Each path below is one point turned by a fixed rotation once a step. After each direction that follows a path, write how fast that rotation turns it, in degrees per step (0 if it stays still).
Each turn is a multiple of 5 degrees from 10 to 175, or 0.
Each row of a path follows its step; steps can be skipped.
Path 1:
step 3: [ 1.26 -0.34  0.53 -1.39 -0.38 -1.52 -2.11 -0.26 -1.83  0.84  0.96  1.32
 -0.47  1.55 -1.46 -2.49 -1.87  1.61  1.83 -0.82 -1.29 -0.49 -1.46  0.67
  2.00  1.30  1.40 -2.50  1.73  1.20 -0.35 -2.85 -0.69 -0.57  2.94  3.05
  1.07 -1.99  0.95 -2.54  1.93 -0.03 -1.13 -1.63 -1.51 -0.61 -2.12  1.17
  1.24  1.15  1.97  0.66 -0.83 -1.71 -1.11  2.85  0.94  1.32  1.00  0.72
 -1.90 -1.15  0.52  0.67 -0.74  0.55 -0.26 -1.66 -0.06  1.75  4.49 -1.54
 -1.32]
step 6: [ 1.44  0.84 -1.65 -1.15  2.64 -0.69 -2.34  0.41  0.11 -0.84  0.06 -0.51
  0.63  0.24  1.55  1.33  0.08  2.21 -1.45 -0.92  1.87  1.33 -0.10  0.16
 -0.77 -1.97  0.31 -1.44  1.32 -0.58  1.12 -3.76 -2.23 -0.53  0.54 -1.36
 -0.33  0.77  0.99 -1.45  1.23  2.93 -0.59 -1.43  0.01  1.52  3.12  2.60
  2.94 -0.48  3.31 -0.48  1.46 -2.47  1.45  0.68 -0.68 -2.63 -0.08  3.06
  2.42  1.65 -1.48  1.31  1.81 -0.28 -1.46  0.32  2.17  0.84 -0.96  1.00
  0.29]
step 10: [-1.15  1.57 -0.93 -0.84 -1.71  0.85  1.98  1.52  1.10  0.14  0.19 -0.61
  1.10  1.00  1.52 -1.64 -0.19  0.92 -1.72 -0.03  2.70  0.50  0.85  0.74
 -2.90  0.17 -0.36 -1.62  1.87 -0.62  1.57  0.67 -1.39 -0.42  1.35 -1.74
  2.55 -3.45  0.23 -1.81  2.50  2.04  0.79  2.68  0.62  3.53  0.85 -0.73
 -0.91  0.87  1.12  0.44  2.80  0.24 -1.76 -1.59  3.11 -2.23  0.82  1.37
 -0.51 -0.76 -0.78  1.81  0.31 -1.25 -2.62 -1.32  0.53 -0.38  2.27  1.89
 -2.51]
step 12: [ 1.05 -2.65 -0.93 -1.17 -0.27 -0.01  0.12  1.15 -0.17  1.96  0.24  0.93
 -1.88  1.59 -1.58 -3.41  1.24  2.58  0.59  0.57 -0.07  1.66 -0.39  0.35
  2.68  0.66  1.20 -3.95  1.88  1.26  0.10  0.42 -1.75 -2.59  1.45  1.23
  0.97 -2.48 -2.40  0.28  1.98  2.62  1.21 -0.25  0.84 -1.91 -1.52  1.77
 -1.06  1.40 -0.05  0.81  1.10 -0.23  0.73  1.85 -0.39 -2.75 -1.17  2.79
  1.23 -0.30 -3.23 -0.39  1.93 -0.13 -0.75  2.21  0.42 -1.60  0.79 -0.19
  0.45]
step 16: [-0.54  1.62  0.34 -1.04  0.64  0.03 -0.21  1.24  0.97  0.92  2.85 -0.68
 -1.12  3.09  0.75 -0.56  1.35  3.11 -0.92  0.57  1.85  2.02  1.61  0.32
 -2.78 -2.08 -1.64  0.83  3.58  0.80  1.40 -2.27  0.05 -1.43  3.17  0.08
 -0.33  0.60 -0.43  1.82  2.48  1.22 -3.56 -1.69  0.37 -0.85  2.03 -1.62
  1.37  2.45  0.77  1.25 -0.17  0.93 -0.59  2.67 -0.53 -2.14  1.93  0.32
  2.53 -0.22 -0.50 -0.80  1.02 -1.23  2.00  1.07 -0.38 -0.24  1.15  1.07
  0.68]
step 24: [ 2.15  0.40  2.60 -2.34  1.20  0.27 -0.47  1.10 -3.03 -1.51 -0.24 -1.34
  0.59  2.21  1.64 -2.10 -1.56  1.55  0.31 -0.04  0.89 -0.77 -1.04 -1.87
  1.20  0.63  0.34 -2.84 -0.44  1.89  1.93 -3.12 -3.55 -0.64  2.86  1.78
  0.38 -1.10 -1.39 -0.73  1.55  2.43  0.48 -0.93 -0.65 -0.60 -1.57 -0.50
  1.48  1.21  0.21  2.00 -0.90 -1.12 -1.04 -0.14 -1.36  0.25 -0.59  2.95
 -2.21 -0.42 -1.62  0.73  1.43 -2.11 -1.31 -0.23 -1.31 -0.47  2.88 -2.00
  0.25]
step 25: [ 0.81  2.83 -0.76 -1.55  0.24  0.90  0.87 -1.59 -0.95  2.80  1.50  0.78
  2.68  0.52  2.60 -0.35  1.96  0.74  0.79  0.95  2.34 -0.33  0.13  0.47
  0.17  1.26 -1.66 -0.79  1.80  2.50  1.87 -1.85  0.68 -1.33  1.61 -2.88
  2.35 -1.21 -0.83 -2.27  2.75  2.04 -1.27  1.53  0.74 -2.69  0.70  0.36
  1.60  0.74  0.17  0.94 -0.21  0.42  2.95 -0.33 -0.52  1.84  1.04 -1.70
 -0.09 -0.15  0.51 -1.30 -0.65 -2.62  2.66 -0.02  2.63 -0.61  1.10  2.14
 -0.86]
[-0.43  0.05  0.34  0.58 -0.31  0.37  0.49  0.47  0.01  0.37 -0.09 -0.14
 -0.48  0.38 -0.07 -0.23  0.59  0.74 -0.41  0.35  0.06 -0.10 -0.06 -0.40
  0.17 -0.10 -0.39  0.00 -0.32  0.22  0.08 -0.11  0.23 -0.26  0.06  1.10
  0.00 -0.25 -0.82 -0.14  0.18  0.19  0.39  0.31  0.00 -0.02 -0.18  0.14
 -0.01 -0.39  0.30  0.33  0.01 -0.07 -0.54 -0.17  0.19  0.41  0.67 -0.64
  0.74 -0.07  0.45  0.74 -0.42  1.00  0.09  0.99  0.45 -0.09 -0.17 -0.70
 -0.09]  155
[ 0.19  0.08 -0.01  0.28  0.14 -0.04  0.00 -0.03  0.17  0.88  0.17  0.04
 -0.03  0.82  0.05  0.41  0.35 -0.09  0.29 -0.06 -0.40  0.18  0.23  0.58
 -0.03  0.25 -0.26 -0.41 -0.07 -0.07 -0.04  0.81 -0.65 -0.18  0.02 -0.44
 -1.43  0.88 -0.53 -0.34  0.29 -0.36 -0.13  0.23 -0.10 -0.54  0.68 -0.41
  0.63 -0.02  0.09 -0.09  0.91  0.05  0.29 -0.26 -0.25 -0.05  0.55 -0.37
 -0.36  0.30  0.55  0.06  0.40  0.25  0.21 -0.46 -0.07 -0.44  0.25 -0.30
  0.30]  155
[-0.11  0.15  0.20 -0.50 -0.46 -0.12  0.73  0.20 -0.46  0.61 -0.57  0.49
 -0.29  0.02 -0.27  0.09 -0.58 -0.28 -0.01 -0.12  0.04 -0.60  0.13  0.67
 -0.16 -0.35  0.44  0.10 -0.62  0.33  0.59  0.64 -0.50 -0.56 -0.11 -0.31
 -0.17 -0.11 -0.18  0.12 -0.41  0.18 -0.17 -0.71 -0.32  0.32 -0.31  0.09
 -0.92 -0.58 -0.02  0.49 -0.13  0.53 -0.02 -0.01  0.37 -0.55 -0.21  0.03
  0.09 -0.18 -0.06 -0.36  0.18  1.01 -0.37 -0.29  0.75 -0.26  0.60  0.48
 -0.20]  35
[ 0.29 -0.48  0.65  0.68  0.49 -0.87 -0.75 -0.05  0.14 -0.38  0.25  0.82
 -0.59  0.00  0.15 -0.06 -0.19 -0.39 -0.16 -0.43  0.22  0.14  0.41  0.12
 -0.48 -0.21 -0.23  0.70 -0.02  0.28 -0.06  0.44  0.13  0.20 -0.37  0.77
 -0.18  0.19 -0.21 -0.48  0.22  0.37 -0.45 -0.68  0.29  0.60  0.34  0.54
  0.04 -0.20  0.10  0.46  0.12 -0.01  0.45  0.53  0.16  0.54  0.09  0.38
 -0.32 -0.43  0.54  0.90 -0.12 -0.22 -0.02 -0.39  0.56  0.39 -0.12  0.25
  0.20]  25
[-0.12 -0.21 -0.78  0.04 -0.49 -0.56 -0.09  0.33 -0.01 -0.01 -0.82 -0.20
 -0.25  0.44  0.29 -1.07 -0.54 -0.72  0.22  0.19  0.77 -0.03  0.55 -0.34
  0.01  0.32  0.26  0.22  0.11  0.58  0.12 -0.27 -0.44  0.59 -0.05 -0.27
 -0.41  0.31 -0.24  0.65  0.28  0.10  0.16  0.04  0.51 -0.49  0.31  0.51
  0.52  0.01 -0.25 -0.07 -0.10  0.11 -0.80  0.08 -0.87 -0.29 -0.52 -0.42
  0.32  0.27  0.13  0.44  0.18 -0.07 -0.19 -0.06  0.41  0.14 -0.31  0.00
 -0.71]  60
[-0.75 -0.27  0.34  0.44 -0.89  0.59  0.14  0.86  0.60  0.12 -0.66  0.08
  0.16  0.27 -0.91 -0.46 -0.02  0.15 -0.08 -0.48 -0.27 -0.66 -0.09  0.33
 -0.06 -0.18  0.10 -0.27  0.43 -0.29  0.07  0.63  0.36  0.51 -0.16 -0.12
  0.03 -0.17  0.28 -0.03  0.20 -0.37  0.38  0.39  0.53  0.55  0.26  0.30
 -0.32 -0.13 -0.05  0.33  0.21 -0.40  0.11  0.15 -0.92  0.42  0.53  0.54
 -0.53  0.27 -0.84  0.02 -0.33 -0.47 -0.10 -0.36  0.16 -0.24 -0.04  0.08
  0.35]  35
[-0.45 -0.57  0.51 -0.34 -0.17 -0.19 -0.47  0.27 -0.42 -0.23 -0.17 -0.79
 -0.60  0.01  0.20 -0.01 -0.11  0.35  0.18  0.18  0.22 -0.35 -0.67  0.39
 -0.28 -0.85  0.11 -0.24  0.13  0.30  0.42 -0.08  0.08 -0.48 -0.69  0.01
 -0.10  0.64  0.02 -0.45  0.30 -1.03 -0.32 -0.19  0.28 -0.21 -0.75 -0.25
  0.51  0.12 -0.58  0.18  0.24  0.13 -0.71  0.36  0.69  0.56 -0.35  0.03
  0.12  0.03 -0.50  0.49  0.34 -0.07  0.20 -0.31 -0.85 -0.13  0.26 -0.19
 -0.30]  175
